Here are some rows, each followed by its group. Groups can overlap.
[0.15 -1.75 -0.67 -0.76 0.75 0.42 1.27 -1.82 1.44 0.23 -1.57 0.42 -0.68 -0.41 0.34 -1.01
 -0.41 0.03 0.94 0.39 -1.79 -0.58 1.15 -0.57] Ks
[-1.40 0.30 0.47 -0.93 0.55 -1.02 0.08 -1.16 0.56 0.66 -0.24 0.13 1.40 -0.20 1.13 -0.55
 -2.23 -0.54 0.30 -0.03 -0.57 0.38 1.02 -1.54] Ks
[-0.78 0.58 0.60 -1.21 1.10 0.34 0.01 0.77 0.38 1.33 -0.72 -0.17 0.07 1.05 0.83 0.86
 -0.33 0.84 -0.43 -0.31 0.23 0.22 -1.49 0.41] QB
[1.58 0.89 0.91 2.14 -1.76 0.29 0.99 0.97 -1.33 -1.41 1.03 0.60 -1.25 1.22 -1.81 0.45
 0.77 -0.21 -1.12 0.09 -0.03 -0.21 -0.77 0.57] WV
[1.42 0.63 0.06 1.11 0.71 0.35 0.81 1.27 -1.40 -1.31 0.03 1.29 -0.91 -0.46 -0.59 -0.46
 2.42 0.90 -0.43 1.40 1.01 -0.11 -0.67 0.80] WV
[0.25 -1.52 -0.89 1.02 -0.26 -0.18 -0.41 0.28 0.32 0.75 0.64 0.57 -0.06 1.29 0.42 -0.18
 0.91 -1.05 -0.14 -1.14 0.54 -0.07 0.15 0.50] Ec
[-0.81 1.21 1.92 -0.66 -0.01 0.11 -1.55 1.85 -2.49 -0.05 1.29 -1.51 -1.95 -0.46 -1.29 -0.71
 0.02 2.00 -1.19 0.62 1.87 0.72 -0.85 0.67] QB
[-0.81 1.12 0.18 0.18 -0.65 1.24 -0.98 0.31 -0.77 0.23 1.33 -2.15 -0.16 -0.32 -0.40 0.86
 -0.32 0.55 -0.56 -0.22 1.56 -0.40 -0.22 -0.02] QB
[-1.72 -0.41 -1.05 -0.97 0.16 -0.57 -0.03 -1.26 0.27 0.81 -0.35 -0.07 0.77 0.34 1.01 -1.22
 0.13 -0.35 1.09 -0.53 -1.91 0.06 1.31 0.26] QB
[0.11 -1.75 1.25 0.65 -0.82 -0.86 -0.35 -0.63 -1.09 -0.27 0.05 -0.11 -0.61 0.66 0.66 -0.79
 -0.18 0.23 -2.16 1.20 -0.49 1.08 0.60 0.93] ZQ
[-0.11 0.19 -1.43 -0.39 1.28 -0.38 0.01 1.09 -1.34 0.89 -0.35 1.18 -0.14 0.14 -0.07 0.73
 0.90 0.35 1.20 0.94 -1.68 0.18 -0.14 -0.28] Ks
[-0.14 1.15 0.25 -1.86 0.00 0.38 -0.96 -0.20 -1.23 0.02 0.58 -0.65 -0.29 -0.14 -0.32 0.81
 -0.10 0.54 1.00 -0.32 0.37 -0.94 -0.83 -0.39] QB
[-0.01 0.62 1.14 -0.64 -0.21 -0.86 -0.95 0.12 -0.20 -0.15 1.24 -1.60 -0.59 0.45 0.50 0.07
 -0.01 0.10 -1.39 0.18 0.76 -0.65 -0.14 1.40] QB
[-0.73 1.42 1.72 0.36 0.74 0.81 -0.78 -0.50 0.35 -0.27 1.18 -0.58 -0.70 -0.29 -0.01 -0.86
 -2.21 0.66 -0.82 0.59 1.26 0.58 0.42 -0.18] ZQ
[-0.42 -0.83 0.15 -0.65 0.79 1.51 0.29 -0.27 0.29 0.17 0.46 -1.02 0.12 0.30 -1.66 0.76
 0.45 0.17 0.29 -1.04 -0.21 -0.88 -1.06 -1.19] QB
[-1.45 0.89 -0.89 -0.82 1.02 1.32 -1.17 0.41 -0.77 0.61 0.11 -1.09 -0.31 -0.62 -1.46 0.07
 0.68 0.02 2.04 -1.27 0.29 -1.23 -0.64 -0.63] QB
[1.49 -1.92 -0.47 0.08 0.93 -1.07 1.39 -1.44 0.67 -0.36 -1.65 1.46 -0.73 -0.16 0.49 -1.06
 0.14 -0.56 0.25 0.21 -1.44 1.55 0.87 -0.06] Ks
[0.84 -0.66 -0.89 0.91 0.52 0.24 1.18 0.40 -0.19 -0.78 -0.76 1.07 -0.71 0.42 1.14 -0.01
 0.43 0.90 -0.18 0.34 -1.25 0.84 -0.41 -0.19] QB
[0.60 -1.32 0.52 -0.28 1.68 -0.73 0.83 -1.47 0.48 -0.03 -0.91 0.91 0.27 0.41 0.81 -0.92
 -1.07 0.14 0.35 0.64 -0.61 1.40 0.13 1.51] Ks
[0.34 0.74 -0.82 0.65 0.08 1.11 0.33 0.75 -0.26 -0.12 0.35 0.30 -0.50 0.58 -0.68 0.70
 0.51 -0.73 0.73 0.17 0.08 0.01 -1.40 -0.03] QB
[-0.42 0.59 0.74 -0.09 0.45 0.00 -0.43 0.38 0.43 -0.94 0.96 -0.53 -0.26 0.27 -0.36 1.42
 -1.61 0.28 0.46 1.16 0.45 0.06 -0.92 -0.79] WV
[0.61 -1.58 -0.67 0.86 -0.03 -0.45 1.28 0.46 0.10 -0.62 0.33 0.88 -0.04 0.57 0.81 0.08
 -0.42 -0.63 -0.52 -0.12 -1.14 -0.34 0.61 0.02] Ks
[-0.69 0.31 0.14 0.36 0.09 -0.17 -1.43 2.34 -1.22 1.43 0.31 -1.25 -0.04 0.24 -1.63 0.13
 1.03 0.82 1.26 0.16 0.52 -0.09 -0.55 -0.60] QB
[-0.14 -0.58 0.66 -0.40 -1.65 1.77 0.77 -0.31 0.20 0.19 1.87 -2.19 0.13 0.71 -1.40 0.75
 -1.25 -1.99 -0.12 -1.13 1.04 -2.15 1.37 -0.39] Sh
[-0.03 0.58 -0.23 0.40 0.26 0.76 0.35 0.11 -0.43 0.09 0.46 0.31 -0.51 -0.40 0.30 1.12
 0.83 0.26 -0.36 -0.40 -0.32 -0.30 -0.63 -0.59] QB
[-0.04 -0.01 0.59 0.43 0.40 1.07 -0.01 0.57 0.90 -0.28 -0.44 -0.27 -0.04 0.64 -1.54 0.11
 0.88 0.65 -0.29 0.26 0.05 0.17 -0.55 -0.92] QB
[1.23 -0.69 0.52 0.51 -0.36 0.13 0.68 0.14 -1.22 -0.44 0.22 0.08 -0.96 0.61 -0.09 1.27
 -0.05 -0.38 -0.85 1.21 0.74 -0.38 -1.12 0.75] ZQ
[-0.37 0.37 0.46 -0.60 1.29 0.53 -1.74 1.23 -0.12 0.87 0.32 -0.91 -0.16 0.76 -0.57 -0.46
 0.47 0.52 0.41 0.80 0.15 0.40 -0.63 0.08] QB
[0.04 0.57 -0.26 -0.68 1.09 -0.70 -0.74 0.67 -0.29 0.20 -0.91 0.14 1.28 -0.90 -0.97 0.21
 0.27 0.80 0.67 0.29 0.02 1.01 -0.83 0.34] QB
[-0.58 -0.10 -1.67 -1.00 -2.53 0.08 -0.03 -0.06 1.18 0.85 -0.13 -0.77 2.17 1.03 0.38 0.84
 1.36 -1.98 0.26 -1.45 -0.10 -2.02 1.10 -1.05] Sh
[-0.19 1.48 -0.14 0.27 0.18 0.27 0.38 0.74 -0.33 0.35 -0.13 0.00 -0.03 0.58 -0.95 0.12
 -0.27 -0.15 -0.27 -0.25 0.22 0.11 -0.70 -0.54] QB
[0.69 -1.20 -0.72 -0.53 -1.21 -0.71 0.95 -0.83 1.35 0.13 -0.14 1.19 -0.48 0.45 1.13 -1.54
 -1.33 -0.55 0.24 -1.84 -0.23 -0.33 1.75 0.12] Ks
[-0.21 -1.28 -0.60 1.07 0.84 -1.67 1.71 -2.03 1.11 -0.73 -3.06 1.87 0.64 0.39 -0.19 -0.76
 -0.41 0.47 0.29 0.44 -1.30 1.88 0.46 -0.21] Ks
[0.18 0.89 -0.01 -0.38 -1.90 1.97 -0.46 1.69 -0.11 -0.90 0.75 -0.94 -0.30 1.00 -0.68 0.88
 0.96 -0.75 -0.19 0.20 -0.05 -0.32 -0.13 0.37] QB
[0.41 -0.40 0.12 0.01 -1.16 -0.13 0.84 -0.29 -0.34 -0.96 0.53 -0.37 0.56 -0.10 0.90 -0.88
 -1.02 -0.65 -1.13 0.77 0.67 -0.39 0.62 0.09] QB
[-1.87 -0.76 -1.35 -1.74 0.75 -0.37 -1.80 -1.13 0.42 1.63 -1.08 -0.55 -0.03 -1.81 1.17 0.15
 -1.34 -0.91 1.26 -1.52 -0.74 -0.66 1.47 0.31] Ec
[-0.35 1.02 0.20 -0.72 0.77 -0.52 -0.40 -0.52 -0.35 1.11 -0.26 -0.85 0.31 -0.34 -0.15 -0.86
 -1.03 0.92 -0.18 0.34 -0.39 0.19 0.86 0.13] QB
[1.07 0.82 1.85 -0.74 -0.19 -0.30 0.63 0.22 -0.20 -1.05 0.46 -0.02 0.02 0.07 1.15 -0.51
 -0.16 0.69 -0.90 1.42 1.23 1.19 -1.09 0.98] ZQ
[0.07 1.29 0.06 -0.40 -0.58 0.13 -0.41 0.80 -0.02 -0.10 1.12 -1.12 -0.39 0.40 -0.76 0.65
 0.63 0.17 -1.13 -0.12 1.47 -0.94 -0.17 -0.05] WV
[-1.64 -0.60 -1.21 -0.10 0.46 -0.65 0.12 -0.23 0.47 1.26 -0.99 2.05 0.39 -0.96 0.57 -0.36
 -0.04 0.72 2.21 0.56 -1.91 1.10 1.42 0.05] Ks
[-0.50 -0.73 -0.31 -1.02 -0.72 -0.15 -0.39 -0.98 0.15 0.23 -0.39 -1.00 -0.71 -1.02 0.98 -1.15
 -0.82 -1.75 0.21 -1.34 0.52 -1.10 2.42 -0.25] Sh
[-1.92 -0.24 -1.08 -1.05 -0.78 -0.62 -1.01 -0.60 0.30 0.89 0.79 -1.61 1.98 1.43 1.61 -0.46
 -1.26 -1.92 -0.17 -1.78 0.03 -1.51 1.70 -1.11] Sh
[-1.58 0.25 -2.04 -0.83 1.24 0.20 -0.16 -0.65 1.12 0.88 -1.43 0.22 1.26 -0.26 -0.25 -0.50
 -0.17 -1.40 2.24 -1.34 -1.74 -0.45 1.22 -2.00] Ec
[0.48 1.17 -1.01 -0.89 2.03 0.66 -0.49 -0.30 -0.42 1.67 0.15 -0.23 0.06 -0.62 0.66 0.73
 -0.33 0.70 1.42 0.60 -0.55 -0.14 -0.35 0.24] QB
[-0.06 1.32 -0.10 -0.67 0.57 1.07 -0.88 0.32 -0.78 0.47 -0.01 -0.17 0.33 -1.45 -1.25 0.75
 1.13 1.65 1.01 0.02 -0.55 -0.33 -1.01 -1.11] QB
[-2.39 0.52 -1.11 -0.76 1.46 -0.74 -0.87 0.41 0.45 1.28 -0.85 -0.31 0.90 0.05 -0.23 0.62
 -0.28 -0.78 -0.29 -1.03 -0.48 -0.95 -0.46 0.06] QB
[-1.05 0.01 -1.95 -1.74 0.77 0.72 -0.10 0.89 -0.30 0.96 -0.05 0.03 -0.10 -0.33 0.22 0.39
 0.41 -1.38 1.45 -1.52 -0.45 -0.31 0.03 -1.16] QB
[0.36 2.26 1.39 -1.11 0.10 -0.16 -0.63 0.58 -0.31 -0.74 1.06 -1.83 -0.78 -0.63 -2.05 1.18
 -0.60 0.76 -0.70 0.77 0.73 -0.09 -0.83 -0.50] QB
[0.31 -1.97 -0.45 -0.15 -0.14 -0.59 0.83 -0.80 0.04 -0.11 0.24 0.26 -1.29 0.14 0.74 0.15
 -0.01 0.64 0.53 -0.32 -0.43 0.71 0.18 -0.86] Ks
[-0.09 -2.52 -1.09 0.81 0.78 -2.04 0.05 -1.60 1.40 -0.43 -1.96 1.81 0.86 -0.39 1.99 -1.75
 -0.19 0.57 -0.47 1.35 -1.63 1.69 1.46 -0.65] Ks
[1.41 0.80 2.38 0.64 -0.02 -0.34 -0.25 1.68 -1.45 -0.70 1.22 -1.70 -0.47 1.57 -0.70 -0.64
 -0.74 -0.25 -2.26 1.17 1.62 0.19 -1.73 0.19] QB
[0.29 -0.79 -1.05 0.41 -1.08 -0.14 0.29 -0.30 0.25 0.09 -0.51 -0.45 0.79 1.25 0.26 -0.48
 -1.34 -1.30 0.06 -0.59 -0.79 -1.54 1.17 -0.84] Ww
[0.81 0.78 0.38 0.40 -2.63 1.42 0.80 2.16 -1.16 -0.68 1.99 -0.62 -0.14 1.80 -0.95 2.10
 1.55 -1.25 -0.28 -0.79 1.55 -0.88 -1.26 -1.14] WV
[-0.98 0.03 -0.08 0.15 -0.89 0.88 -0.67 0.06 -0.08 0.36 1.51 -0.98 -0.04 -0.40 -1.44 1.07
 -0.45 -0.38 0.52 -0.01 0.01 -1.22 0.03 -0.29] QB
[-1.14 -1.04 -0.61 -1.13 0.35 0.01 -0.79 -0.83 0.79 2.17 0.36 0.40 0.13 0.03 0.06 -0.10
 -1.23 -1.56 0.20 -0.86 -0.77 -1.32 0.96 -0.67] Ec
[0.11 -3.10 -1.01 1.05 -0.26 -2.22 1.12 -1.33 0.25 -1.46 -1.61 1.80 -0.17 0.44 3.12 -1.98
 0.52 -0.82 -1.09 -0.15 -1.51 2.03 0.75 1.12] Ks
[-0.06 -1.63 -1.03 -0.17 -2.57 0.55 -0.20 -1.44 1.20 0.31 0.69 -2.38 1.31 -0.34 0.85 -1.39
 -1.02 -2.55 -0.44 -2.32 1.33 -2.64 1.42 -0.65] Sh
[0.54 1.66 -1.10 -0.98 -0.73 1.24 0.25 0.93 0.08 1.03 -0.24 -0.40 0.74 -0.41 -0.35 0.67
 1.03 0.47 1.28 -0.59 -0.44 0.07 -0.73 -1.37] QB
[-0.42 1.29 0.74 -0.78 0.49 -0.92 -0.77 0.27 0.05 0.54 0.09 -0.66 -0.56 1.31 -0.01 -0.06
 -0.05 1.52 -0.74 0.39 0.55 0.18 -0.69 1.44] ZQ
[-0.57 -1.99 -0.30 -0.58 1.18 -0.61 -0.32 0.53 -0.32 0.26 -0.96 0.56 0.42 0.11 1.25 0.13
 1.09 -0.26 0.62 -0.09 -0.48 0.83 1.06 0.19] Ks
[1.82 -1.35 0.33 2.57 -0.90 -0.92 1.31 1.09 0.31 -1.74 -0.68 0.80 -0.13 1.07 0.38 0.51
 0.81 0.54 -2.17 0.72 0.59 1.05 -0.63 0.71] ZQ
[-1.25 0.07 -1.93 0.68 0.72 -0.20 0.69 0.72 0.43 -0.01 -2.11 0.97 1.12 -0.16 0.03 0.52
 0.85 0.02 1.52 -0.07 -1.24 0.76 -0.06 -0.77] QB
[-0.11 0.45 -0.03 -0.34 1.02 -1.20 -0.52 -1.33 -0.08 1.18 -0.34 0.85 -0.33 -0.42 0.27 0.47
 -0.25 0.34 -0.18 0.07 -0.34 -0.20 0.11 -1.54] QB
[0.44 0.21 0.65 0.97 0.01 -0.12 0.24 1.08 -0.88 -0.59 0.18 -0.39 -0.55 0.98 -0.39 0.89
 0.14 0.41 -0.70 0.62 -0.10 0.23 0.04 0.46] QB
[1.09 -0.96 1.41 0.57 -0.09 0.58 0.91 -0.84 -0.35 -1.18 1.17 0.70 -0.88 -0.16 0.22 -0.89
 -1.24 0.00 -0.92 0.58 1.09 0.97 -0.31 0.54] ZQ
[2.15 0.88 -0.18 1.68 -1.47 -0.11 1.62 0.40 0.05 -3.11 0.46 1.33 -0.49 0.29 -1.31 0.89
 0.13 0.04 0.20 0.46 -0.27 -0.29 -0.29 -0.18] Ks
[1.43 -0.51 1.85 1.05 -0.88 0.06 0.64 -0.59 0.80 -0.64 -0.32 -0.08 -0.66 -0.06 -0.16 -0.76
 -0.46 0.64 -1.16 0.96 -0.12 0.55 -1.23 0.87] ZQ
[-0.05 0.11 -0.81 -1.01 -1.06 -0.33 0.28 0.69 -0.09 0.32 0.74 -1.44 0.82 0.03 0.39 0.40
 0.10 -1.12 -0.30 -1.40 0.01 -1.57 1.35 -1.20] Sh
[0.82 -0.06 0.46 0.42 0.12 0.21 0.74 0.51 -1.18 -1.02 0.15 0.30 -0.85 0.58 0.01 0.60
 0.72 0.60 -0.15 1.29 -0.48 0.75 -0.82 -0.32] QB
[-0.62 0.86 -1.12 -0.23 -1.17 1.86 -1.54 0.27 -0.20 0.97 0.11 -0.93 1.57 -0.09 -1.03 1.32
 0.08 -2.41 0.57 -1.10 0.30 -1.53 -0.48 -1.63] QB
[0.60 -0.52 -0.54 0.16 0.12 -0.14 0.76 -0.41 0.11 -0.28 0.09 -0.47 -0.01 1.06 0.58 -0.75
 -0.59 -2.31 -0.90 -1.06 -0.19 -1.10 0.80 0.30] Sh
[0.32 -1.35 -0.54 0.96 0.40 -0.10 0.89 -0.12 0.15 -0.24 -0.85 0.76 -0.86 0.72 0.62 -0.69
 -0.01 0.36 -0.44 1.14 -0.59 1.18 -0.55 0.98] Ks
[-0.05 -0.43 -0.95 -0.08 0.01 -0.89 0.82 0.79 -1.03 -0.42 -1.52 1.82 0.38 0.75 0.75 -0.11
 0.61 1.69 0.02 0.69 -1.07 1.52 -0.15 0.77] Ks
[0.48 1.05 0.00 -0.64 -1.72 2.32 -1.04 -0.51 0.57 -0.24 1.28 -0.70 0.61 0.19 0.34 -0.38
 -0.54 -1.78 0.79 -1.13 2.49 -2.37 1.48 -1.63] Sh
[-0.35 -0.75 -0.56 -0.05 -1.16 -0.38 -1.32 -0.28 1.62 0.90 1.33 -1.41 0.22 0.61 0.56 0.25
 0.42 -1.30 -0.83 -1.45 0.95 -1.34 1.24 0.40] Ww
[-0.66 0.57 1.44 -0.47 0.14 0.97 -0.51 -0.75 -0.21 -0.17 0.41 -0.14 -0.67 -0.80 0.65 -0.68
 -0.72 0.95 -1.62 0.29 2.07 0.25 0.11 -0.68] QB
[-0.30 0.06 -0.70 -0.58 0.83 -0.92 -0.24 0.90 -0.45 0.12 0.09 -0.12 0.57 0.62 0.06 0.72
 1.07 -0.70 0.62 0.12 -1.04 -0.55 -0.88 -0.34] QB
[1.50 0.89 1.00 1.12 -0.57 -0.03 1.03 1.12 0.11 -1.25 0.70 -0.24 0.51 -0.85 0.04 0.37
 0.06 0.79 -0.80 0.46 1.52 0.18 -0.97 -0.04] QB
[0.99 -0.29 -0.39 -1.21 -1.27 -0.38 0.25 -0.08 1.07 0.54 0.47 -1.42 0.32 0.95 0.46 0.00
 -0.17 -1.50 0.89 -1.19 -0.08 -1.55 -0.03 -0.22] Sh
[0.75 0.66 -0.34 0.28 -1.38 0.78 -0.37 1.04 -0.11 0.41 0.85 -0.97 -0.28 0.71 -0.35 0.80
 0.01 0.18 0.49 -0.79 1.12 -0.52 -0.63 -0.28] QB
[0.92 -0.08 1.74 0.17 -0.14 -0.88 0.61 -1.34 0.09 -1.60 0.18 -0.17 -1.24 0.35 -0.80 -1.00
 -1.43 0.28 -0.76 0.75 1.31 0.26 0.30 2.10] ZQ
[0.33 -0.41 -0.68 -0.48 0.74 -0.20 0.59 -1.36 1.61 -0.02 -0.40 -1.15 0.49 -0.13 0.86 -0.64
 -0.18 -1.71 0.24 0.39 0.49 -1.22 2.33 0.38] Ww
[0.63 -0.69 0.57 -0.33 -0.28 -0.41 -0.01 1.32 -1.05 -0.70 0.58 -1.32 0.90 0.89 -0.42 -0.23
 0.37 -0.33 -0.34 -0.15 0.98 -0.26 -2.01 0.62] QB
[-1.83 -0.67 -0.09 -1.86 1.73 -1.31 -1.25 -2.19 0.92 2.22 -1.06 -0.70 1.17 -0.61 1.21 -1.10
 -2.07 -1.21 1.62 -0.71 -0.68 -0.75 1.84 0.43] Ec
[0.89 0.12 -0.47 -0.08 -2.24 1.17 0.63 -0.91 1.98 -0.56 -0.14 -0.38 0.00 -0.30 -0.13 0.30
 0.09 -1.22 0.02 -1.19 0.32 -2.05 1.81 -1.52] Ww
[-0.54 1.50 -0.53 -0.40 0.42 1.03 -0.06 0.22 0.03 0.27 -1.05 -0.06 0.20 0.33 -1.30 0.15
 -0.55 -0.22 0.64 -0.89 -0.55 -0.09 0.46 -2.06] QB
[2.56 -0.73 0.57 3.32 -1.06 -0.23 1.22 1.49 -0.76 -1.75 0.02 0.95 0.05 1.40 0.42 -0.08
 0.75 -0.41 -1.72 1.00 0.60 0.83 -0.45 1.03] ZQ
[0.01 2.42 0.17 -0.04 0.18 1.19 -1.12 2.27 -2.18 0.83 0.42 -0.90 -0.20 0.18 -1.38 0.72
 1.11 0.57 -0.21 0.30 0.63 -0.06 -1.56 0.10] QB
[1.26 0.78 0.87 0.64 -1.95 1.49 0.66 0.00 -0.45 -1.36 0.72 -0.40 -1.02 0.82 -1.27 0.10
 0.51 -1.52 -0.63 -0.77 0.67 -0.30 -1.06 0.43] WV
[1.17 -1.36 -1.02 0.82 -0.45 -0.41 0.37 0.33 0.11 -0.75 -0.70 1.15 -0.39 1.62 1.22 0.00
 1.43 -1.12 0.01 -0.07 -0.11 -0.05 -0.03 0.86] QB
Which 5 groups are nearest to each row below, nearest first, going by the distance to the group's nearest row?
[-0.54 -1.07 -1.27 -0.74 0.10 -0.13 -0.37 -1.31 -0.06 -1.05 -1.00 0.50 0.15 0.13 0.57 -0.42
 0.87 0.92 -0.04 0.21 -0.69 0.19 1.23 -0.45] -> Ks QB Ww Ec ZQ
Which 4 groups are nearest to each row below, nearest first, going by the distance to the group's nearest row?
[-1.17 1.19 -0.55 -0.85 -1.68 1.46 0.52 -0.08 1.05 0.57 -0.42 -1.24 0.17 -1.39 -0.97 0.73
 -0.05 -0.28 2.44 -0.93 0.09 -0.83 -0.10 -1.82] -> QB Ww Sh Ec
[-0.18 -0.33 -1.17 -0.38 -0.36 0.83 -0.83 -1.89 0.89 -0.24 0.51 -1.41 1.00 -0.27 -0.02 0.29
 0.45 -1.33 1.06 -1.13 -1.08 -1.21 1.40 0.34] -> Ww Sh QB Ec
Which 4 groups are nearest to each row below, nearest first, going by the average distance to the group's rows?
[0.97 -0.10 -0.07 -0.10 -0.76 -0.08 0.39 0.18 -0.17 0.49 0.51 -0.33 -0.49 0.63 1.08 0.31
 -0.38 -0.65 0.15 -1.48 0.59 0.19 -0.21 -1.02] -> Ww QB Sh WV
[0.30 -1.04 -0.51 0.60 0.72 -0.57 1.47 -0.10 -0.33 -0.32 0.24 0.26 0.84 0.57 0.42 -0.01
 -0.48 0.03 0.49 -0.20 -1.60 0.37 -0.48 -0.21] -> Ks QB ZQ Ww
Which 4 groups are nearest to each row below, nearest first, going by the distance to the centre of the group?
[-1.03 -1.74 -0.55 -0.03 1.15 -1.13 0.98 -2.32 1.02 -0.39 -1.42 2.04 -0.36 -1.82 1.59 -1.92
 -0.84 0.89 0.89 0.11 -1.54 1.48 0.62 1.08] -> Ks Ec ZQ QB
[0.62 0.63 1.96 -0.14 0.55 -0.49 0.04 -1.08 0.44 0.07 0.31 -0.57 -0.60 -1.20 0.11 -0.41
 -2.13 0.84 -0.41 0.58 1.66 -0.06 -0.19 0.19] -> ZQ QB WV Ks
[1.68 -0.36 1.31 1.17 -0.12 0.07 0.36 0.96 0.19 -0.58 0.59 -0.45 -0.26 0.01 -1.21 0.51
 0.72 0.82 -0.58 0.50 1.00 -0.11 -0.63 0.77] -> WV ZQ QB Ks
